Families of rows that turns and mirrors carry onto each other, the same ones carrying the whole set onto itself: the rest of each named row's family, in list order:
5 families of 8 rows:
Las: 13	22	0	13	-10	9	9	12	15	-17
nilu: -17	3	18	-11	-21	24	25	25	12	-58
buvuf: -20	14	-18	7	15	13	31	-5	-24	10
Mol: 1	19	6	-30	-5	34	25	-19	-19	-27
vek: -44	-3	-6	-23	5	36	32	24	-33	-16
Lusap: -33	17	-28	-13	-32	15	41	4	6	-8
dol: -43	21	-24	-7	-22	14	42	-3	15	-17
Kage: -18	7	15	-14	-17	33	21	37	13	-56
Nek: -37	30	-23	-7	-30	10	34	12	5	-14
fizun: -2	10	22	3	27	33	5	31	-23	-31
losem: -1	0	32	5	26	40	21	19	-16	-32
nifu: 7	23	8	18	-3	6	14	2	19	-13
ririb: 6	33	8	15	-4	7	15	6	16	-24
kugud: -15	15	-14	23	17	16	34	-5	-28	6
pil: 4	-6	19	-1	26	43	11	21	-19	-30
Kegi: -18	9	7	-19	-20	26	16	26	7	-58
gorur: -6	17	17	-20	-16	25	39	-23	-18	-24
Gir: 5	9	22	5	28	34	12	25	-24	-26
Mebez: -37	5	-5	20	1	21	25	50	8	-12
mub: -50	1	-4	-24	5	42	34	20	-31	-28
Zoni: -49	-10	3	-20	1	35	39	14	-27	-21
Sed: -36	8	-14	21	1	18	18	51	0	-15
fuvup: -45	18	-19	-8	-25	2	35	7	9	-11
lal: -21	14	-12	11	16	25	25	4	-22	18
Lol: -22	14	11	-21	-19	36	22	36	6	-52
Tedib: -43	15	-21	-14	-28	12	40	8	10	-19
nop: -1	1	28	3	20	29	10	25	-27	-29
San: -29	15	-1	11	22	18	32	-1	-24	11
nudu: -2	15	8	-23	-5	23	27	-25	-18	-35
Kitaf: -21	9	22	-24	-17	26	15	31	14	-48
popuv: 10	28	1	16	-5	12	8	9	21	-28
sonu: -43	3	0	19	12	19	16	44	9	-20
tumig: -42	5	-7	12	9	19	10	49	6	-12
Tepa: -54	-4	4	-15	3	36	40	20	-32	-33
zegib: 3	20	2	-20	-8	32	37	-20	-20	-28
Fove: -38	2	-12	17	10	23	22	51	0	-17
ziliv: -42	-6	1	-28	4	36	38	17	-38	-28
Fuzam: -14	10	-20	15	16	17	23	-1	-24	10
ret: 3	20	9	-27	-12	21	29	-18	-12	-30
Vatat: 5	26	-3	17	-2	11	14	14	20	-15

Which other rows belong to the same family as pil? Las, Nek, Kegi, mub, lal, tumig, zegib

Families of rows that turns and mirrors carry onto each other, the same ones carrying the whole set onto itself: the rest of each named row's family, in list order:
5 families of 6 rows:
rupu: -2	-5	-11	5	-14	-20	-19	5
guf: 19	-1	-39	-3	-7	-19	-26	-1
Bopa: 53	-46	-4	5	23	11	-37	11
mev: 9	-1	-29	12	-19	-1	-35	19
memal: 14	10	-19	1	-8	3	-40	18
mome: -4	-14	-20	3	-21	-19	-22	-1
beg: 45	-65	-20	13	8	14	-34	2
vaz: 28	-65	-8	14	14	13	-25	-20
tikan: 20	5	-34	-7	-1	-10	-30	-6
sefab: -4	-1	-14	-4	-8	3	-31	-12
seg: 3	-1	-14	-10	-14	-11	-21	7
guz: 30	-54	14	14	12	19	-35	6
Fige: 35	-65	-4	6	15	-5	-23	-10
gomir: 48	-58	-18	20	6	5	-31	16
Kave: 0	-4	-20	-5	-19	-6	-20	5
Duti: 2	4	-4	-3	-7	-14	-25	3
Gigum: 51	-58	-13	2	19	9	-37	8
Domo: 1	2	-15	-9	-12	1	-23	3
suna: 42	-59	-11	22	17	14	-41	-1
punaf: 19	3	-19	2	-12	-12	-33	22
Ruk: 25	-62	8	20	4	16	-33	9
Radin: 4	-2	-4	-14	-3	-20	-25	2
Bezov: 13	0	-41	0	-9	-8	-26	-7
tusot: 36	-58	5	1	25	10	-27	-16
sarap: 48	-54	-6	15	23	10	-39	-2
noga: 31	-58	15	11	10	10	-31	13
Toket: 45	-56	-14	9	16	26	-40	-3
dazep: -7	1	-12	5	-13	-5	-24	-3
zap: 45	-60	-10	20	17	5	-38	1
Fovis: 41	-51	-16	21	10	29	-40	1

Which other rows belong to the same family as tusot? mev, memal, vaz, Fige, punaf
Which other rows belong to the same family as Duti? rupu, beg, Gigum, Toket, dazep
Which other rows belong to the same family as Ruk? guf, tikan, guz, Bezov, noga
Which other rows belong to the same family as suna? seg, Kave, Domo, sarap, zap

